Each named move below is a turn or a mirror, shown by a few rows before and after it. Which moves, in which order, take the first row of each later pair to the second? The first pair is answered.
k_904:
[-10 -25  14  -8 -34   4  30  42   8   2  -7  16   6  -5  -7  10] => [ -9 -29  28  -1  -4 -19  22  29   1   8   4  30   7 -12  25  10]
[ 18  21  37   8  61   5 -34 -59 -36 -13  19 -19  36  13  29 -14] => [ 18  28 -13 -18 -17  64 -15 -35  -7 -11 -11 -57  37  21 -45 -14]
[-18 -18   8 -12  18   6  12  -2 -11   3 -12  11  26  29  36  14] => [-12 -14 -10 -14 -15  29  20   5   6   1 -21  -2  29  26  10   9]
k_610:
[-15   6  11 -15  19  -5 -14 -27  -4  10   1   4   7   1 -15  -2] => [-13   2   6 -14  15   1 -12 -27  -5  13   0  -1   4  -1 -16   3]
[ -8   7 -15   1 -25  14 -26  32   9 -11  -9   3   4  18 -18 -12] => [ -9  10 -17   0 -25  17 -22  33  10  -9 -12   0  13  15 -25 -14]
[-14 -18   4  11   1 -26  -7  30   5 -29  -2   5  -7  13   4   4] => [  4 -28 -22  -4 -11  19  20  10   7  -6 -21 -23  -3   9 -11   4]
k_822:
[  6 -39 -12 -27 -19  15  32  20   0  25  -4   5  12 -24 -17  39] => [ -8 -48  25  -3  22  17 -17  17 -19   4  -5  -1  13  37  28  15]
[ -1  -4   0  -6 -39  -3  -2  65   9   2   0  23  22   7  21  -5] => [  0   2   7   0 -27  -8 -18  60   5  -2   1  22  19  20  28  -9]
[  2  20 -12   1 -18  12 -14 -11  14  -7  -4 -11  -1   5 -15 -14] => [  6   4 -18  -3 -16  22  -3  -6  12  -1 -10  -9   5   5 -20 -13]
Now pairs of rows:
Each pair is 2 to 3 moves apart.
[  7  21 -12  -6  12  -6 -42 -50  12  12   8 -37   1  32   3 -10] => [ 16 -12  -1  -6  34  -3   0 -53  -8  38  13 -18   7   8  34  -2]	k_822 then k_822 then k_904
[-30  11  13   7 -34   6 -12 -15  21  -5  22  -6 -20 -15  -2   8] => [-28   5  25  10   0  -4 -14 -29   1   3  27   2 -16 -14  15  10]	k_610 then k_904
[ -8  27  10   1 -14 -54 -20  18  12 -23  26  29  -9 -30 -17  11] => [  9  15 -32 -16 -43  10  16  -3  25   1  -6 -12  -4 -26 -57   3]	k_904 then k_610
[ 14 -34  10  -6 -18  39  37  14  -7  -6  -3  20  -3  24 -17  13] => [  9   4   0  -9 -37  22   8   7   6 -18   0  11  -4  25 -50  14]	k_904 then k_822 then k_904
[ 12 -49  -8  -3   1  49  30  37 -17   5 -12   5  -8  -2  11  -7] => [  7 -43 -13  -1 -15  46  33  45 -12  -2  -9   7  -5   3  -2  -8]	k_904 then k_610 then k_904
[ -7   7  14  -2  17 -47 -16  -5  -4  -1  24  29  -2 -24  13   4] => [  9 -18   0   0  35  26  -2 -31 -15  18  -6 -15   8  13  18 -14]	k_610 then k_822
[ 20 -15 -20 -19 -10  46  17 -23  -3  28 -29 -35   9   2  -7 -10] => [ 15  -6 -30 -17 -29  47  10  -9  12  14 -26 -35   2   8 -21  -8]	k_904 then k_610 then k_904
[  2 -36   7  -6   5  -6 -29   4 -33  10   7  -1   5  23  38  -1] => [ 22 -13 -13 -16   6 -13 -13 -43 -31  36   6 -12  -1  -8  16   6]	k_822 then k_610 then k_904
[ -8 -15  13   3   3   4 -13  25  -7   1  11  21   0  -4  13  15] => [-13   6   7   3 -17  -3 -24  24   1 -13  15  16  -7   0  -7  17]	k_904 then k_822 then k_822
[ 15   7   3  -9  16 -39  21 -16 -16  21  14  13   1 -42   7   5] => [ 16   5  17  10  47 -21  -6 -29 -26  11  10  -1   8  -1  31  -9]	k_610 then k_822 then k_822
[-10 -13 -20  -5 -60  32  11  36  20  -4 -14  -4 -10   8 -27   4] => [ -7   1  15  -1   6 -51   7   8  -4   1  27  47 -10 -43  19  13]	k_904 then k_822
[ 10 -30  -5   2  41  27  21 -31 -17  32 -10  -7   7   4  29  -8] => [-27   0  10  12 -23 -23 -32  42  22 -34  13  19   3   7  -8  -4]	k_610 then k_904 then k_610
[  8  -8  -3  -2 -17  58  -8  11  15  19 -22  12   5  18 -47   2] => [  3  19  27   4  29 -22 -24  -9  -2  21  11  45   1 -32 -23  14]	k_904 then k_822
[  7   2  20  -6  25 -11 -36 -35   1  -1 -17 -22  -9  35  24 -14] => [ 11  20  13  -6  24 -34 -36 -41   8  -3 -10 -13 -19  13  13 -11]	k_904 then k_822 then k_904
[ -7 -40  28 -12   4  -5  19   8 -25   3   5  28   6 -30  38   6] => [ -9 -20  -7 -24 -52  32  14  19   6 -13 -12  -9   3 -12 -24   0]	k_822 then k_904
[ -4  23 -44 -23 -19  21  13 -22  16  15 -20 -40 -17 -28 -42  10] => [ -7  54 -34 -11  -9  -6 -19 -31  18  -3  -6 -40 -25 -23 -45   7]	k_822 then k_822 then k_822
[ -8  34  17   9   6 -37 -46  11   8 -13  23  19   6  -7  -3 -10] => [  9  -1 -16  -5 -27  51  -7  17  19  13 -21 -26  16  22 -23 -12]	k_904 then k_610 then k_822
[-30  23  29   2  16 -36 -27   9  -3 -18  15  19 -15  14  15  -3] => [ -5   4  12  -9  47   7  13 -38 -25  26  -6  -6 -11   7  31  -7]	k_610 then k_904
[ 14  37 -10 -19 -33 -11  -4  19  29 -32  13  10 -25 -12  -8  21] => [ 30   5  -6 -26   2 -12  38   1   8  10  13  26 -21 -39  27  29]	k_610 then k_904 then k_822
[-22 -14  -4  -7 -43  11  20  44   6 -17   7  20  13 -16  13   4] => [-25 -26  15   7  10  19   7  12 -18  -3  10  13  16  13  57 -11]	k_822 then k_610 then k_904
[  4  -2 -19  -6 -44  31  13   7  20   6 -23 -14   2  -4 -37  11] => [ 19 -20   1   0  31  20  22 -36 -17  39 -19  -5   8 -12  11   2]	k_904 then k_610
[  9  32  -4  -2 -28 -25 -21  16  19  -7  13  -9  -3 -16 -27   4] => [ 14  20  19   8  21 -43 -21  -9  -4  14  23   6  -3 -15  13  -2]	k_610 then k_904
[ -5   5 -27  -5 -51  30  -3  28  19  -3 -16 -21  -5   5 -35   0] => [-25   2   0  12 -26  20 -37  39   9 -31  -2  -9  -3  37  -3 -10]	k_822 then k_610
[ 28 -44 -21 -12 -22  88  52  18   2  16 -58 -24  18  15  11  -1] => [-11  12  27   4 -28 -63  -7  67  22 -42  13  61  10 -48   8  24]	k_610 then k_822
[-23  25  16  10 -11   2 -29  -5  -5 -16  -3 -23 -11  23 -11   1] => [ -9  15  10   4  10  17  -8 -32 -18  15 -14 -27  -5  19   6  -7]	k_610 then k_904 then k_610
[ 27 -10 -14  -8  -2  17  15 -45 -24  25 -30   4  -9 -10 -30 -18] => [ 17 -13   2  -6   8 -25  16 -34 -27  26  -6  39  -7 -38 -10  -8]	k_904 then k_610 then k_822
[ 15  43 -25   5 -34  -8   9  -3  26  -9 -21 -36   3 -28 -40 -10] => [ 32  11  -8  11  30  13  28 -42 -13  27 -28 -45   8 -11  19 -18]	k_904 then k_610 then k_822
[  5  -6   8   5 -20  20 -26   9  16 -21 -12  -2   1  29   2   2] => [ 13   0  25  11   8 -25 -19  -1   4 -11  10  27   2  -3  30   9]	k_822 then k_822 then k_904
[  7  -3  21   7  49  23  -6 -43 -20  23 -19 -22 -19   1  33 -28] => [ 16 -19  13   1  36  37  20 -39 -22  34 -25 -17 -22 -10  23 -21]	k_822 then k_822 then k_822
[ -8  23  -5  17   0  30 -11  -6 -14 -17 -22 -19   1  27  -4 -15] => [ -4  21  10  17  33 -18   1 -21 -32  -6   1   7  -4 -12  26  -4]	k_822 then k_822 then k_904
